Each row is where one point has got to under a steady rotation. How many steps took it there?
The counts run from 0 to 107.
[102 140 106 191  94 113 145 108 143 130 139 115 148  92 133 155 118  78
 130 112 156 126  78 136 110 116 118 183 144 141 144  72 113 103 168  75
 123 166 151 137 141 104 120 108 127  92 176  93 156 139 116 118 113 156
  87  73 146 155 127 122  89 128 137 135 141 145 119 138 157 178 106 166
 114 107  97 154 141 115 118 154 172 126 110 111 115 172] : 42
[119 109 104 176 111  85 168 145 157 129 117  73 159 103 117 170 115 115
 114 124 136 120 122 102 113  73 126 165 140 158 159  85  96  95 154 127
 146 140 144 127 140 143 132  91 127  93 178  95 142 130 111 161 118 158
  74  83 150 143 142 128  98 145 157 112 127 170 110 162 145 144 110 120
 147 108  84 135 142  98 119  96 173 158  94 140 111 165] : 96
[109 145 107 202 123 109 158 124 161 134 134  98 145 106 127 162 112 119
  97 126 136 134  82 139  77  95 128 168 161 171 158 110 125 134 165 107
 126 146 145 142 158 110 107 113 118  88 163 123 124 136 119 133 127 164
  67  98 149 153 139 139  85 142 138 127 155 130  87 163 174 158  91 149
 135  94 116 120 106 115 152 104 160 141 112 132 123 175] : 56
[146 134 104 204  84 114 154 138 135 108 112  66 149  73 135 170 121 109
 113 103 143 127 108 109 134  69 113 164 137 153 146  76 110  74 134  93
 130 154 131 135 133 114 118 112 112  97 182  88 151 121 126 138 143 142
 123  81 174 129 127 124 105 145 152 106 120 150 117 141 138 164  97 123
 154 106  77 140 132 108 112 179 177 140 112  96 116 155] : 82
[139 126 110 206  88 127 156 121 136 119 133  94 135  78 126 168 120  96
 127  71 122 126 120 124 130  69 100 149 142 155 162 120 108  75 159 112
 132 142 138 104 134 113 136 103 108 114 159  88 131 125 113 113 134 110
 130  79 167 124 114 128  86 117 144  93 135 155 139 148 149 165 105 128
 163 109  56 133 138 123  91 185 185 115 118  99 124 139] : 79
[105 104 122 188 119  74 157 119 159 144 159 102 145 111 137 154 115  99
 123 115 111 132 121 126 119  88 124 166 124 171 180 119  95  90 174 166
 140 137 148 103 132 122 139  95 124 119 171 118 131 135 110 152 124 140
  93  69 129 136 140  87  63 153 153 130 155 146 114 146 185 166 132 120
 155  93 102  89 139 104 115 106 176 123 108 131 124 153] : 107
[123 134  98 199 113 100 148 126 174 112 152 117 145  99 148 137 113  79
 122  99 128 150  96 131 114 102 139 177 140 158 144 105 108 114 150 108
 108 182 165 103 164 116 134  99 105  83 222 102 147 136 124 103 115 132
 109  88 123 154 140 144  90 105 152 121 124 142  93 134 143 168 125 156
 123 110 112 135 169 138 111 150 178 138 113 116 122 150] : 40
[135 140 109 181 106 107 154 115 138 135 145  92 143 100 129 175 118 112
 107  88 113 140 109 114  97  89  99 151 156 181 174 153 100  97 181 144
 133 135 145 114 128 123 124 107 106 121 124 110  93 121 115 133 154 138
 101  97 172 125 130 116  68 147 144  99 154 141 118 161 181 170 113 112
 158 113  79 104  97 115 127 137 179 139 102 115 124 152] : 64
[138 138  99 193 110  94 152 115 154 120 148  97 125  94 137 163 115 124
 116  68  99 142 127 122  96  82 108 144 153 199 156 174 100 107 183 143
 137 138 150  96 148 137 111 105  84 102 151 112  79 130 106 132 147 117
 109 111 158 123 129 118  70 137 161  81 156 155 105 150 160 162 108 120
 152 108 100 120 111 111 125 148 181 142 106 115 117 137] : 65
[125 120  98 171 123 104 160 121 143 134 152  98 149 112 129 169 134 137
  87  95  90 138  92 117 102 102 106 140 141 184 180 146 112 115 170 140
 136 117 142 101 133 117 113  92 130 105 125  98 103 140  97 134 150 130
  90  87 167 118 138  97  70 157 152 105 153 155 117 166 167 177 121 128
 146  92  96  92 100 134 136 127 178 133 121 130 131 152] : 63
[113 107 132 177 108  96 168 129 159 151 135  90 126  94 142 174 113  86
 120 131 138 112 120 129 108  72 124 167 135 170 170  93  91  86 159 130
 144 132 149 109 134 126 143 114 103 108 165 116 141 139 129 144  96 148
  72  90 141 145 131 113  90 142 135 126 141 156  98 161 158 155 111 107
 160 114  71 111 132  85 115 110 184 123 108 139 116 168] : 9
[134 134  96 190  97 114 165 129 127 114 128  85 148  82 122 157 129 100
  99  78 104 132  93 122 143  88 100 150 124 164 172 109 103  80 152 116
 129 120 134 107 143 115 128  86 122 113 158  73 141 123 110 121 134 117
 126  46 174 103 124  88  86 140 141 117 133 159 131 156 146 167 115 122
 162  90  80 103 128 136 109 174 181 114 123 101 124 143] : 78
[130 124  95 182 100  83 149 111 153 131 138  90 135 104 120 164  91 100
 117  96 150 135 110 139  92  73 110 161 145 144 169 133 139 113 134  80
 106 143 154  82 131 122 120  85 116  64 165 106 136 164 126 143 135 133
  98  78 160 162  76 109 121 141 145 119 143 149  97 130 127 171 113 130
 168 147  64 146 155  93 103 145 180 126 151 113 102 129] : 3
[110 136 104 187 111 120 160 122 176 134 133 110 127  98 141 165 101 117
 112 108 138 142 108 138  75  92 133 179 162 193 143 132 111 127 168 107
 131 163 155 113 164 123 118 122  73  72 179 122 112 140 131 120 122 143
  72 118 144 153 137 160  84 118 147  99 146 142  74 157 149 156 113 148
 141 135 108 134 135 108 145 135 170 153 104 130 114 154] : 54
[106 105 110 175 128  60 147 125 168 144 158 113 143 120 146 155 101  96
 125 104  99 139 135 123 102  90 128 156 147 185 174 147  99 123 170 167
 124 135 164  84 156 133 139 101 130 101 172 134 135 136  92 136 127 109
  87  83 134 130 130  93  83 146 148 126 153 153  99 131 163 169 134 127
 168 111 104  85 146 114 114  91 179 122 128 144 119 128] : 106
[145 136  93 204 115 104 156 137 155 116 129  81 140 101 128 152 117 115
 100 103 145 136  99 125 109  74 134 147 159 151 138 102 126 117 110  98
 104 146 151  98 157 125 111  90 111  69 200  95 159 150 122 118 154 132
 105  85 154 146 112 135 112 137 148 122 115 133  94 128 119 160  95 141
 143 122 101 153 147 117  99 152 179 152 138 117 106 143] : 84
[133 118  87 155 120 104 164 111 155 131 145 109 137 103 125 171 111 128
  99  66  95 154 104 125  85 107 115 145 164 177 176 166 107 124 174 118
 116 130 155  95 167 135 107 100 113  95 135 116 104 146  88 120 148 116
  78  89 158 116 138 106  70 128 140  99 152 152 110 163 158 175 134 133
 157 101 100  94 118 129 117 129 176 140 131 126 100 135] : 62
[125 120 102 158 118  99 172 125 165 146 145 106 122  93 129 165 102 105
 120 102 119 121  95 134  99  65 113 162 144 158 171 122 113 114 131 106
 134 139 153 102 173 144 144 104 123  82 164 106 153 161 100 130 100 118
  72  77 147 138 128 119 102 133 125 132 141 155 106 140 120 153 142 129
 169 126  68 132 172 124  95 123 181 121 134 127 110 126] : 91
[123 129 111 172  99 112 152  99 153 121 149  97 140  90 136 171 116 100
 102  81 121 127  74 131  98  93 115 160 164 182 163 142 100 114 179  95
 143 151 156 109 136 102 137 114  86  94 142  98 105 120 123 141 130 136
  73 120 142 148 125 129  93 117 146  94 144 167  94 140 142 165 132 128
 155 154  74 126 149 113 116 142 172 124 112 133 126 165] : 50
[136 111 110 186 103 106 158 124 154 127 113  69 144  87 129 168 101 109
 138 119 144 111 127 112  99  72 110 170 145 162 155 101 111 106 162 106
 131 167 145 123 115 157 120  99 103  87 183 106 123 110 107 164 123 157
  90  94 139 139 122 142  92 145 167 114 137 145 114 152 150 167 107 114
 145 131  73 143 136  81 118 121 178 158  98 120 111 156] : 97
[130 126  92 196 105 107 143 115 133 127 130  86 148  95 105 166 109 101
 114 118 163 120  93 124  83  69 104 159 142 127 170 110 135 115 148  81
 106 134 139 115 113 100 110  89 128  79 142 110 135 147 123 150 136 161
 100  68 147 161  85 107 106 146 145 129 142 149  92 132 149 177 100 134
 150 121  64 136 140  83 112 141 172 138 137 108 106 155] : 2
[113 129  92 175 133  87 160 145 145 138 140 101 145  98 113 158  98 112
 101 106 143 129  85 136 111  83 125 157 145 134 176 108 131 129 109  96
 108 147 155  97 164 117 127  81 129  74 177  98 169 163 100 128 124 132
  77  71 145 148 113 116 115 140 124 158 122 141 107 143 126 169 108 151
 151 110  83 134 153 123 107 124 172 107 156 127 105 126] : 88
[136 124  63 194 105  98 166 127 168 108 114  88 146 116 126 151 113 120
 110  86 146 125 110 121  96  87 125 154 147 139 146 108 139 130 133  75
 105 145 155 106 157 131 116  73 129  71 173 104 147 162 113 132 145 141
 120  69 148 159 112 136 100 141 161 115 127 146  90 132 129 163 100 130
 144 128  88 145 151 107  93 134 182 156 138 122  86 136] : 0
[131 119  94 180 137  73 140 101 158 135 148 105 139 126 117 157  92 119
 133 118 131 142 108 127  77  77 126 148 165 160 166 150 134 146 149 119
 114 146 161  88 144 129 117  71 123  68 175 130 124 147  79 166 133 135
  73  92 125 153 104 107  92 153 162 140 155 141  86 129 158 180 133 140
 156 137 113 119 146  91 120 103 175 133 148 141 108 123] : 102
[150 137  90 194 125  94 142 128 157 144 142 114 129  96 137 137 107 132
 108  66 124 164 109 138 107  84 115 142 147 155 171 128 144 123 138 113
  87 157 147 101 188 111 101  79 123  85 172 124 146 148  95  97 168 113
 113  55 151 140 111 114  75 148 142 132 137 126  99 144 159 183 105 146
 143  91 110 107 125 134 122 159 185 127 155  97 110 122] : 73
[144 148 102 223 110 120 148 115 146 119 135  99 130  93 141 157 119 123
 109  92 134 152 124 116  95  82 116 152 146 190 155 127 114 102 161 132
 118 155 143 126 142 114  96 100 102 108 168 114 101 110 122 122 163 148
 127 113 157 128 124 129  65 143 150  94 145 131  98 136 188 165 104 125
 148 111 117 128 113 101 142 156 185 156 104  95 123 144] : 68
[109 127  96 192 111 106 167 130 151 110 142  87 158  98 148 171 120 109
  72 117 121 145  78 121 101  96 123 178 162 181 163 127 100 124 165 118
 142 134 151 117 145 100 120 114 101  88 170  90 128 126 143 146 129 155
  65 111 165 147 142 117 105 138 148 105 136 154  78 163 134 158 117 131
 134 119 110 115 136 141 137 112 175 133 117 141 131 180] : 52
[137 112  61 205 105  92 149 126 143 118 122  74 156 116 109 145 122 113
 102 108 153 123 103 119  84  90 128 160 139 118 151  99 129 124 138  85
 109 129 141 112 126 112 109  90 144  81 168  89 152 158 121 145 138 150
 108  63 154 150  97 100 113 156 146 128 129 150 103 137 130 165  84 128
 150 108  87 136 134 112 114 128 174 147 144 121  94 142] : 1
[134 107 111 162 111 107 165 121 172 130 121  93 129  77 137 175 119 100
 146 101 130 129 115 119 107  68 109 165 154 166 172 115  90 105 164 108
 149 145 151  96 142 157 153 104 100  94 171 101 132 130 112 140 108 124
  78  96 145 131 139 143  98 115 151 111 149 162 103 151 145 163 125 116
 158 137  67 154 147  94  98 122 188 129 103 137 114 138] : 94
[117 147  98 212  87 117 152 114 173 120 137 111 145  76 145 158 115  74
 129 108 131 147  95 131 123 104 133 185 147 163 153  91 111  95 165 113
 131 172 141 112 150 104 139 119 105  84 182 101 141 117 131 120 123 139
 115  92 137 155 138 132  87 115 143 110 137 144 104 122 156 165 118 152
 124 135 103 145 166 121 118 171 188 124 111 105 134 155] : 39
[133 112 127 199 113  97 149 121 169 133 147 116 127 102 150 156 106  95
 158  94 103 159 112 127 121  89 125 155 157 177 152 111 104  98 157 151
 130 178 153 106 162 140 137 104  93  95 208 126 139 129  85 124 130 121
 112  86 141 136 161 138  67 131 171 121 134 132 115 121 176 170 111 148
 129 119 120 127 146 100 109 144 182 147 113 118 122 137] : 25
[120 126 141 195 125  95 145 115 164 138 160 110 145  85 146 164 110 101
 148 120 106 140 128 130 124  89 118 157 147 183 164 101  97  78 168 155
 133 164 144 117 137 128 134 101  98 116 192 129 138 105  98 134 136 133
 109  91 135 121 138 113  59 137 162 122 151 128 121 129 189 169 112 129
 136  97 107 114 137 100 119 149 180 127 101 109 138 139] : 24
[118 130  97 189 117 112 163 139 176 133 143 105 136 119 140 150 109 119
  90 115 133 145  99 126  75  98 137 176 161 181 148 129 123 142 155 116
 128 159 153 116 178 120 112 104 103  77 186 119 124 144 115 130 132 156
  70 108 156 162 147 139  83 134 141 125 134 142  70 172 151 152 101 142
 140 118 126 111 113 126 140 100 165 149 114 134 103 154] : 55
[151 142  97 212 105 104 129 134 167 120 137  97 138  99 139 150 115 125
 112  92 123 157 133 120  94  90 142 151 151 195 142 140 126 119 146 132
 107 150 150 110 164 117  99  91  92  91 189 118 115 135 116 116 166 128
 145 100 156 135 129 136  72 137 151 109 132 124  92 142 151 164 105 135
 132  93 136 123 111 113 124 160 179 163 125  98 113 136] : 69
[132 136  91 181 118  90 163 119 138 125 142  96 143  99 117 156 121 112
  99  65 116 153  97 127 127  84 102 146 137 156 171 125 111 118 143 112
 119 125 151  94 164 118 127 103 138 106 158  96 146 153  99 109 135 102
 119  62 171 109 116  99  94 145 141 121 130 143 117 149 135 162 119 136
 159  95  80 108 146 159  89 160 187 118 146 119 118 130] : 77
